One turn or mirror swaps these rows in pairs. Which row does each one swap with?
guto: [-14  17   8  -6  25 -23 -23  52   0 -54 -20  37 -13  27]
bemib: [ 28  -3 -13  -3 -21   0  23  -7 -10   8  -7  21 -41  31]
lelin: [ 20  12   0  -7  11   6  -5  -4 -19  16 -28   5 -18  70]
Zanuk: [ 11  43  14   5 -18  -4  29  -1 -41   6  -6  33  -8  50]
Mel: [-25  47 -13 -33  -5   0 -16  23 -19 -54 -10  20 -12 -14]
tabe: [  1  30   1 -10  21 -10 -24  31 -11 -74 -10  14 -13  -3]
Dib: [ -3  42  -4  -9 -12 -17   1  10   0  37 -18  -3 -11  44]
Bife: [  9  31  38 -10   0  -3  -5  16 -42 -45   6  44  -7   2]
dep: [  4  21   8 -14   4 -11  -8  -2  16 -62 -34  22   0 -15]
zal: [-24  59 -37 -16 -22  -1  19   5 -16  -2 -22   9 -13  36]
ral: [ -6  28  26 -29   8 -14 -40  31  -3 -26  -3   9 -10 -14]
nukob: [  4  47 -32  12  -3 -12  23   5  -7  -4 -27  -1 -14  63]
dos: [  6  34 -18   2 -14 -12  27 -21  19  -9 -47  11   0  34]
rafif: [ 17  -1  26 -24  30   7 -40  15 -22 -37 -15  16 -17  19]
vusi: [-13  29 -16  10   9 -25   9  35   2  -6 -32  26 -14  73]
gul: [ 26 -13   8 -16  -7   2  -5   8 -13 -34   3  29 -40  -8]

guto pairs with vusi
dep pairs with dos
tabe pairs with nukob

One turn or mirror swaps these rows in pairs. Which row does each one swap with?
Sir: [-53  -5 -25 -11 -25  15   3 -15   4   2  20  24 -20  12 -49 -20  14  15
  18   0 -59  20 -24 -29 -41  18  10 -16  -2  72  47  -4  -1   5  -1 -29
  22]
Fav: [-16  14 -31 -22  33 -19  -5   4   9  30  39 -39  27  22 -60   9  -9 -24
 -15   8 -33  31   7 -12 -17 -26 -20   8  -7   4 -27  -4 -27   7  29 -14
   7]
lemil: [-31  31 -29 -33  23  -1   7  -9 -36  40  40 -10  -8 -37 -48  -9  11  28
   5  -2 -51  -1  -5 -71 -39 -21  -5 -34 -47  36  -3  26   1   0  29   3
 -10]
Zerev: [-16  48  19 -23 -20 -14 -24  12   3  -9  27  10  47 -17  15 -21 -13   8
 -26 -23 -36  15  -2 -49 -24 -25 -12 -12  -7  39  32  -5   2  26  23  -6
  40]
dapu: [-22  20  12 -21 -25 -30   3  -2   9 -19  44   0  60  -8  -8 -14  -7  12
 -40 -31 -26  26   8 -42 -21 -31   0   3 -12  35  37   3 -14  11  26  -2
  31]
fafet: [-17   9 -13  -3   1 -20  48 -26 -21  12 -10   7 -25   8 -18  -8 -17 -26
  12 -15 -31 -10 -26  -4 -17  47  17  -7 -10  21  38 -13 -17  21   4 -33
  13]
gopum: [-42  35 -27 -17 -21  -5   3  -8 -10   6   0  11 -21   4 -21 -30  -5  15
   7  11 -82  16 -31 -22 -42  21 -10 -18   4  70  38   5  19  14   4 -41
  43]
bafo: [-31  40 -19 -12   0 -22  45 -18 -36  27   2   8 -16 -16 -20  -7  -3 -20
  14 -18 -60 -24 -25 -42 -23  34   4 -27 -25  48  32  21  -5  15  15 -48
  11]
lede: [-40   6 -32 -28   6  23 -16   3  -6 -23  53 -14 -18   5 -54 -16  14 -13
  25  -2 -63  19  -6 -44 -46 -34  -5 -37 -17  74  23  35  18  17  22  16
  11]
duk: [-55 -14 -27  -7 -27  15   3  -9   7   3  20  14 -15  17 -42 -17  11   6
  19  -8 -59  24 -31 -21 -37  19  19 -19  -7  67  47   0 -11  12  -4 -23
  24]
pupo: [-16  14  -9 -15 -10 -28  11   0  15  -4  51 -27  64   8 -34  -5 -13  -7
 -45 -11 -25  33  17 -25 -17 -29 -11  16  -3  17   6  -3 -21   8  33  -9
  21]
pavur: [  7  46   4 -38  34 -40  25  -3 -32 -18 -16  17  -1  -6  -7 -20 -37 -21
   0 -12 -12 -18   4 -13  -5   2  -8  -8  -4  13  35  -5  19  38  25   0
  19]
Fuz: [-19  -5 -31 -23  27  10  22  -6 -35  16  28   8 -30 -17 -60 -25  -8  34
  -8  23 -16  12   5 -28 -39 -38 -22 -19 -29  12 -16  -3  -5   6  23  31
 -17]
Pido: [-21  17 -24 -24  25  22 -42   2  -4  -2  43 -21 -32  14 -43 -15   4  -1
  18  -3 -63  24   1 -34 -55 -39 -10 -38 -13  57  12  21  31  23  27  21
  20]
Mameg: [-11  22 -38 -19  52 -11  -3 -12 -13  30  26 -35 -21  18 -59   0  -6 -32
  16  23 -39  23  -6 -13 -32 -18 -22   3  -7   3 -35  -1 -11   7  28 -13
   1]
sot: [  5  55  -4 -35   3 -25   9 -18 -25   0   7 -17 -13 -21   8 -31 -30  45
 -37  14 -49  17  -2 -20 -43  -6 -23 -10 -12  18  18 -12  28  13  22   5
  38]
sase: [ -4  16 -26 -18  23   7  24  -9 -29  -9  -6  15 -38   7 -27 -34 -34  -8
   5  40 -15  -1  -7  -2 -37  -5 -28   5   7  -1  -5 -26   5  27  10  20
   9]
dode: [-13  20  -3 -11   5 -21  48 -32 -20  13  -6   7 -35   7 -13   0 -13 -24
   6 -19 -38 -16 -22  -9 -19  47  10 -16 -16  26  41 -12 -16  15   3 -36
  13]
seno: [-21  -1  -6 -14 -16 -33  33  -2  13 -37  42  -8  62  16 -39  -4 -13 -16
 -31 -19 -28  26   8 -15 -15 -25   0  19  -9  24  31   8 -19  21  23  -3
  23]
lam: [-24   0 -35 -27  44 -20   4   6  10   9  24 -23  11  39 -73  15  -8 -35
  10  11 -44  28  -7   7 -16 -23 -13   6 -13   9 -13   3 -26  20  15  -9
   8]
Fot: [-17  16 -31 -42  62 -18  23   5 -17  14   6 -19 -30  21 -60  20 -10 -47
  27   0 -31  -9 -11  -9 -12  -3  -6 -17 -27  20  -4  15 -15  20  10  -3
  -3]
Gis: [ -4   8  10 -35  -1 -10  19  -2 -15  -9  29  -7 -15 -13   3 -11 -23  43
 -50 -16 -24  13   4 -12 -33 -37 -17 -35 -41  16  20  -5 -15  15  12  42
  15]
Para: [-31   5  -9 -28 -32 -14  21   5   8 -59  31   8  32   7 -30 -27 -12   9
 -23  -7 -29  24   3 -25 -28 -21  -1   8   3  63  53  10  16  20  13   9
  38]
Bipob: [-39  -3   0 -29 -16  20   7  11  -4 -10  48  11   4  -7 -11   0   3   3
 -10 -32 -35  -6  -9 -51 -32 -32   3 -45 -46  47  34  18 -33  19   2  37
   7]
lufer: [ 11  42   9 -18  27 -32  22 -11 -38  -8   4  18  12 -20 -12 -24 -28 -11
  -7 -27  -3 -21  21 -42 -18 -10   1  -8 -10  13  33   3  26  37  42   7
   9]
Pil: [ -7  40 -33  -5  36  10  -2 -11 -28  27  33 -28 -21  -7 -42 -12  -1 -46
  26  21 -44   5  -9 -44 -42 -13 -25 -10  -9  16 -35   7   5  17  35 -15
  -3]

sot pairs with lemil
Bipob pairs with sase
Sir pairs with dode
Gis pairs with Fuz
Mameg pairs with dapu

